In the rows, 128 means zero.
Named turns come first, each shown by rows before and after it. Which turns, in which order, take the first row of each pair that follows to the second? Write the first one first, as in the answered first pair.
j_491:
[125 141 116 138 119 125 101 124 114 102 130  84 119 168 106 131 145 148
 136] -> [135 141 115 143 125 126 104 125 115 102 128  89 119 162 108 132 151 156
 120]
[140  96 130 151 157 172 166  77 186 163 139 152 146 128 141  93 115  64
 145] -> [150  87 147 181 175 151 157  72 181 167 123 166 155 117 151 111 117  73
 116]
[122 157 115 112 111  82  84 137 109  81 126 100 100 137 115 140 143 177
 129] -> [118 164 108 110 102  94  86 131 105  81 127  91 103 150 107 136 142 169
 138]
[139 135 131 113 122 123 107 129 129 127 126 126 114 126 121 125 136 124
 143] -> [141 139 126 118 115 133 113 115 135 123 127 126 125 128 112 122 139 131
 140]
j_870:
[140 124 151 131 150 157 141  94 171 133 117 107 134 121 138 110 113 101
 122] -> [128 117 149 112 127 118 141 131 116 134 112 144 141  89 162 132  99  91
 128]
[106 100 179  91  99 180 111  96 133 140 145 147 133 134 145 117 128 125
 160] -> [113 101 190 119  99 135 106 103  96 131 126 166 140  99 142 146 126 156
 133]
[150 146 118 137 130 113  93 131 129 103 137 116 117 147  98 120 142 139
 118] -> [136 148 108 102 122 110 107 144 129 117 148 134 112 147 107 107 128 110
 149]
j_247:
[116  80 152 182 124 122 115  94 106 137  97  76 141 120 135 132 106 148
 118] -> [122  76 160 184 132 131 125  87 121 148  97  90 146 122 140 121 101 129
 125]
[132 142  86  97 118 112  89 151 111  69 124 136 114 168 113 145 131 143
 169] -> [135 135 104 120 126  86  89 148  88  71 111 147 117 133 118 171 141 160
 142]
[127 149 106 107 130 174 107 163 150 116 111 103 114 167 114 132 143 111
 149] -> [120 156 113 114 112 148  95 165 126  88 111 103 110 153 108 147 147 139
 132]
[142 113 127 138 137 144 137 106 139 146 119 151 147  98 129 129 127 123
 102] -> [138 114 121 130 136 160 144 103 151 155 128 135 145 110 117 115 127 108
 129]
Now pairs of rows:
Each pair is 2 to 3 turns apart.
[131 102 102  83 141 148 122 134 156 152 142 139 138 139 147 112 148  71
 158] -> [123 128  94  77 118 106  85 145 128 103 144 117 115 140 131 129 155 124
 147]
j_247, j_247
[111 140  90  78 100 111 150 146  92 147 143 110 111 103 125 134  97 140
 139] -> [124 131 105  89 126 174 164 113 140 160 153  97 122 134 119 117  99 123
 146]
j_870, j_247, j_870
[155 104 166 163 148 163 166  93 156 182 123 144 158 113 136 117 121 111
 111] -> [121 112 137  95 102 109 147 156  92 169 132 165 140  75 145 140  96  98
 149]
j_247, j_870, j_491
[114 123  79  94 129 156 162 138 152 154 142 151 137 130 137 104 145  89
 171] -> [134 153  86 122 126 101 107 134 124  90 118 105 111 141 110 140 176 179
 131]
j_247, j_247, j_870
[100 113 102  89 106 133 150 163 133 164 150 145 130 136 141 113 103  87
 173] -> [ 95 138  90  88  88  96 111 170 105 110 147 125 113 130 125 136 115 130
 158]
j_247, j_247
